Named turns come first, each shown by rows before and after it. Which turns, in which order, take the first row of each pair that follows to the second? Write the first one first, as in the answered first pair.
N (before -> after):
[  6  21   6  -6 -33  -6  -2  -2 -11  -1] -> [  9  24  18 -16 -22  -6   0  -3  -1  -5]
[  8   5  14  -3   3   5  22 -38  18  -5] -> [  8  -9   1  12  -2   1  22 -41  13  -4]
[ 14  -6 -14   9   4  -8  12  -7  -7  -3] -> [  8   0 -16  10  -6  -6   9   0 -15   0]
Z (before -> after):
[ 12 -27  -6   8  -4  -2  15  -5 -27  25] -> [ -1 -32   4  28  -6   4   8  -4   5  26]
[ 23 -20 -11  21   3 -12   0 -26  11 -20] -> [ 26  -6  -9  23 -11  -2  -4 -26   6 -24]
[  7  17  15 -45   5   2  -2  20 -34  -8] -> [-13 -20  25 -27  36 -14   0  22  16   5]
D (before -> after):
[-29  -7 -13  -6  -9  -2   6   8   3   1] -> [-18 -10  -7 -11   9  -7   9   4  19 -12]
[ -5   5   8  31 -17  13  -3   1  18  -7] -> [ 21  -6  11  10  14   0  21 -21  14  -3]
[-11 -14 -10   3  32 -12 -16  -5   2   6] -> [-17 -13 -15   7  15  -8 -16  -2 -14  19]
[-19   7  14  -8  12  -7   7  14  16  -4] -> [-12   2   8 -16  11  -9  21   3  -7  15]
Now pairs of rows:
Each pair is 2 to 3 turns apart.
[-10  15  34  14 -33  36   4 -21  22  41] -> [-17  42  24   6 -37  28 -27  20  22 -15] | Z then D
[ 22 -15 -21  16 -30  -5   8 -17  -9  -4] -> [ 10  19  -1 -13 -42  10   1   1 -15   0] | N then N
[-21 -26   4  23  -6  -4 -12  12  11  23] -> [ -2  -1   9 -31   6  -7   0  15 -31  19] | Z then N then Z
[ -3   4 -24  -8 -31   2  -4  12 -16  14] -> [-10  -6  -8 -33   5 -14   5  14   3  23] | N then Z
[ 12  -8   2  21 -11  16   5 -29   5   8] -> [ 21   2  -9   1 -11  11   6 -23 -24  -2] | D then Z
[ -5 -20   3  17  18   4  11 -21  26  16] -> [-18 -13   2  30   3   8  -1 -10  30  12] | D then D
[ -4   7 -12  15 -22  13   0  -8 -15   5] -> [-20 -13   4   9  10   1   6  -2  18  16] | N then Z then Z
[ 26  -4  13 -10  -9   3   9  -9   4   4] -> [21 -8 16 -2 -9  4  8 -9 14  4] | Z then Z
[  0  15 -38   1 -29 -15 -12   6 -36 -16] -> [ 12 -25 -13   5  32 -31  14 -26  23  -3] | Z then Z then D
[ 34 -20  -5  -5  13  -2  26 -45 -19  22] -> [  0  -9 -33  -4 -19  -7   1  -1 -58  16] | D then Z
[-21  -2   1 -13  12   4   6  28 -23  19] -> [-18  -4   8  -4  29  -1  -2  30  12  -6] | D then N
[ -4  -2   2  41 -33  26   1 -17  13  25] -> [ 17 -13   6  38   4  11   4 -25  42  -5] | N then D then N
[ -4   4  -2  -1  10  -5 -24  22  23 -36] -> [ 23  -1 -12 -31  10  -8   6  -4 -33  -7] | Z then N then D
[-17  42  32 -31  -4  14  -9  23   8  -3] -> [  3   6  22 -43  45 -17  11   8  13  -5] | Z then N
[ 13  -8   4   2   6   0  -2  -1  12 -19] -> [ 16  -5  -3   5  -4   4  -4  -3   3 -20] | Z then N
[  3   5 -24 -12 -17  -2  27   4 -48   2] -> [-29 -33 -21  14   2 -17  25  13  -9  20] | Z then N
[-19  41  27 -14 -22   4   0  -3   7  -4] -> [-15  29  19 -33  10 -19   5   7   6 -18] | Z then D then D
[ 34  12 -21  31  -4   5 -18 -17  -3 -54] -> [ 16  13 -38   5 -14  -5 -17   4 -52 -35] | Z then N then N
[ 29 -10   6  -1  15  -9  -8 -16  -5  -3] -> [  1 -10  -4   1  -6  -8 -14   6 -28  22] | D then Z then N
[ -5   0 -24   8 -11  10  -8  -7 -13  -8] -> [  4   1 -18   1   8   4  -8  -9   2 -25] | D then Z
[-39  27   1  -5 -12  -1  -7  34 -22   9] -> [ -9  12   5 -30  18 -13  22   6 -37  24] | D then D
[ 20   2 -24  40 -40  18   3 -29 -31   6] -> [ 52  -8 -14  18   9   2  22 -50 -10  -8] | D then D
[ 29  -1  11  -2  20   1  10 -22   1   3] -> [  4  -1  -8  30 -22   9 -11  -5 -12   9] | N then D
[ 10  -4 -23  11 -32  19   5  -8 -34   9] -> [  8  29  15 -29 -17  30   8   1 -14   5] | N then N
[ -3 -29 -18  12  11 -19  12 -10   6  12] -> [-30  10  -2  -3 -21   5  -4  18  -2  17] | D then N then N
[-17  40   8  -5 -12   2 -25  18   3 -16] -> [-14  24  -7 -27  10 -19 -11  22 -25  -8] | Z then D
[ 15   9  21 -39  38 -10   4  -1  19 -18] -> [-25  27  13  -8 -13  10 -29  32  21 -21] | D then D
[-38  40   2 -14 -38  21 -22  32 -25   2] -> [-64 -15   9  -2  16 -11 -12  35  28  21] | Z then Z
[-13   0 -21  21  -6 -22  16 -15 -17  37] -> [-29  17   5  -6   4 -18  16   1  -3  44] | N then N then Z
[-18  11 -14  34 -28  15 -25  13   6  -9] -> [-28 -24 -29   7   9 -19 -11  23 -15  10] | Z then Z then N
[ -4 -20 -14  -6  28 -24  -5  15   3 -24] -> [-12 -14 -24  -7   2 -16  -6  21 -32  -6] | N then D then N
[  2 -40 -24 -17  36 -38   7  13 -17  -4] -> [-39 -30 -24  27 -15 -12 -21  35  -2   4] | D then Z
[  8  34  15  -3  -5  12  -6   3  -7 -39] -> [ 21  11  10  10  16   1   1 -12   9 -45] | N then N
[  1 -28  -2 -11 -26  -8  -6  14   5  15] -> [ 12 -15  16 -22 -12  -6  -7  12  27  -3] | Z then N then D
[ -7   1   8  -8  33 -12  -6  35  28 -26] -> [ 21  17 -17 -15   8  -6  -5  26 -26 -39] | N then Z then Z
[ 34   8  14 -12  -9  -8   1 -20  -1  -9] -> [  2  11  16 -14 -30  -1  -3  -2 -16  24] | Z then D then N
[ 12  20   4 -10   5   7   8   2  13 -15] -> [  8  10   6  -9  15   1   9   4  21 -13] | Z then Z
[-26 -30  10   9   2  -5  -4  -1   5   8] -> [-15   1  15  14 -27  18 -13  -5   0  -6] | D then Z
[-16  -2 -13 -10  15  -4  -3  -4   7   2] -> [ -7  14 -11 -15   5   5  -7  -4   4 -11] | Z then Z then D
[ -7 -29 -11  29  -3 -10   0   0   7  15] -> [  0 -31  -8  24   7 -13   5  -7   7  16] | D then D
[  6 -25   5  22  -2   5   6 -19 -11  52] -> [  3  -3  21  41  -4  16 -22  -3  40   6] | Z then D
[-35  16  40  41 -27  26 -17  11  57  18] -> [ -8 -31   0 -40  53 -43  28  13 -26  38] | Z then Z
[ -3  19  15  -5 -21  28   8 -24  -2  39] -> [  0  48   4 -19 -20  19 -17   8  -6 -14] | D then Z then D
[ 18 -14  -7   7   2  -3  22 -33   2   8] -> [ 25  18 -10   4 -16   6   2 -18  -1 -26] | D then D then Z
[-20  15  14   1  -3   1 -16  34  21 -16] -> [  8  28   5   3 -16   9 -15  18   0 -34] | N then N then Z
